(in the rows, 128 means zero)
Each path below is one point turned by a fixed rotation once a step. After each direction that follows a path, write how fast that rotation turns it, in degrees per step (0 if it stays still).
Each turn is a multiple of 5 degrees from 10 to 175, or 0.
Each row of a path follows its step; steps can be skipped.

step 0: [137 131 123 129 128 125 119 129 131 141 125 139 131 145 130 128 113 123
 137 138 137 128 125 124 124 142 129 135 116 133 133 131 123 127 123 122
 134 125 120 129 130 116 134 130 126 122 135 132 123 128 120 121 135 129
 122 117 127 127 133]
step 1: [131 121 140 137 122 119 119 131 130 134 130 134 130 126 126 129 123 113
 132 136 131 132 138 120 120 137 125 130 121 125 130 124 121 129 126 132
 126 120 139 136 121 117 135 134 142 126 132 120 122 126 116 121 135 129
 135 122 133 123 133]
step 2: [128 124 125 129 133 135 124 128 121 122 130 130 129 128 133 131 116 122
 130 133 124 129 129 139 118 127 127 133 114 132 129 133 111 131 129 129
 120 120 133 133 113 121 133 130 135 137 135 129 131 129 115 131 139 134
 117 122 133 117 135]
step 3: [129 120 133 139 135 129 126 131 129 125 119 121 137 127 138 123 113 125
 133 139 128 124 131 133 123 135 129 130 120 123 126 135 121 123 135 128
 131 129 134 119 120 131 131 135 133 130 112 131 119 126 129 124 142 142
 128 124 127 120 140]
step 5: [119 126 128 137 128 120 120 117 120 130 130 132 131 113 129 120 123 118
 122 129 123 133 123 122 126 131 130 129 126 127 138 133 134 133 137 137
 122 132 127 125 126 128 132 139 134 128 116 119 127 123 118 133 133 132
 120 119 138 128 145]
step 6: [128 131 127 132 139 123 128 121 122 128 131 119 127 121 130 111 115 133
 129 131 131 137 122 122 127 122 136 133 124 127 133 128 121 128 128 133
 124 121 124 125 122 122 131 123 120 134 122 125 129 133 122 143 143 118
 122 126 123 126 146]
step 7: [126 124 132 144 144 117 123 117 130 124 126 124 135 125 129 121 116 124
 131 129 136 141 118 123 131 132 124 121 128 127 129 129 124 128 125 130
 127 137 119 121 130 118 132 130 121 135 126 128 128 125 128 119 126 132
 130 120 112 127 142]
step 9: [127 118 123 140 132 118 122 119 134 134 130 130 129 120 128 126 119 131
 133 122 137 134 138 125 132 131 123 137 132 136 129 136 137 127 129 135
 129 131 129 142 119 113 138 128 129 134 131 138 121 133 121 124 130 126
 117 119 134 131 137]
step 10: [140 118 137 137 132 126 126 124 135 130 133 121 128 131 129 128 109 127
 122 132 131 140 135 116 119 129 126 127 132 138 121 131 120 125 132 127
 130 123 131 139 119 123 132 122 135 140 128 137 132 129 131 140 130 131
 123 122 122 129 131]
step 11: [131 131 120 139 136 131 118 115 132 126 128 133 132 144 134 132 109 126
 133 135 129 139 136 123 127 126 121 120 131 133 128 145 123 126 134 130
 129 139 130 135 124 130 130 134 129 134 128 130 131 124 124 122 136 135
 128 124 127 125 122]
step 13: [121 123 123 139 126 123 125 116 132 121 139 136 131 127 134 125 118 113
 124 134 134 123 130 132 129 130 135 127 129 120 124 137 130 120 131 122
 123 131 136 150 122 127 127 125 123 130 127 125 129 121 119 137 134 123
 120 127 129 118 135]
Speeds:
[129 125 126 129 127 130 125 129 128 127 130 126 129 129 129 128 129 131
 128 128 126 128 131 129 127 129 123 127 129 130 126 123 128 131 129 123
 127 129 128 128 127 124 127 129 127 125 127 128 128 130 128 128 129 128
 129 127 129 128 129] : 45
[126 128 127 127 129 127 126 129 127 131 125 129 131 130 126 127 126 128
 126 130 127 131 128 128 130 130 125 125 127 129 127 127 126 128 128 131
 130 127 129 129 132 130 127 126 129 126 127 128 129 126 128 124 128 127
 130 129 129 129 127] : 100
[130 126 130 127 127 129 129 126 129 131 125 131 130 126 126 126 127 128
 126 127 126 127 126 128 127 131 126 129 125 130 130 127 130 129 128 126
 128 129 125 127 128 129 127 128 128 131 128 130 129 128 128 128 124 133
 127 126 128 127 129] : 155
[125 128 126 128 126 129 130 128 128 129 125 130 128 129 127 127 126 130
 130 130 128 128 126 128 127 125 127 127 133 126 128 130 127 129 129 126
 127 126 131 129 127 129 127 128 128 129 124 125 128 126 130 130 126 130
 128 126 130 128 129] : 45
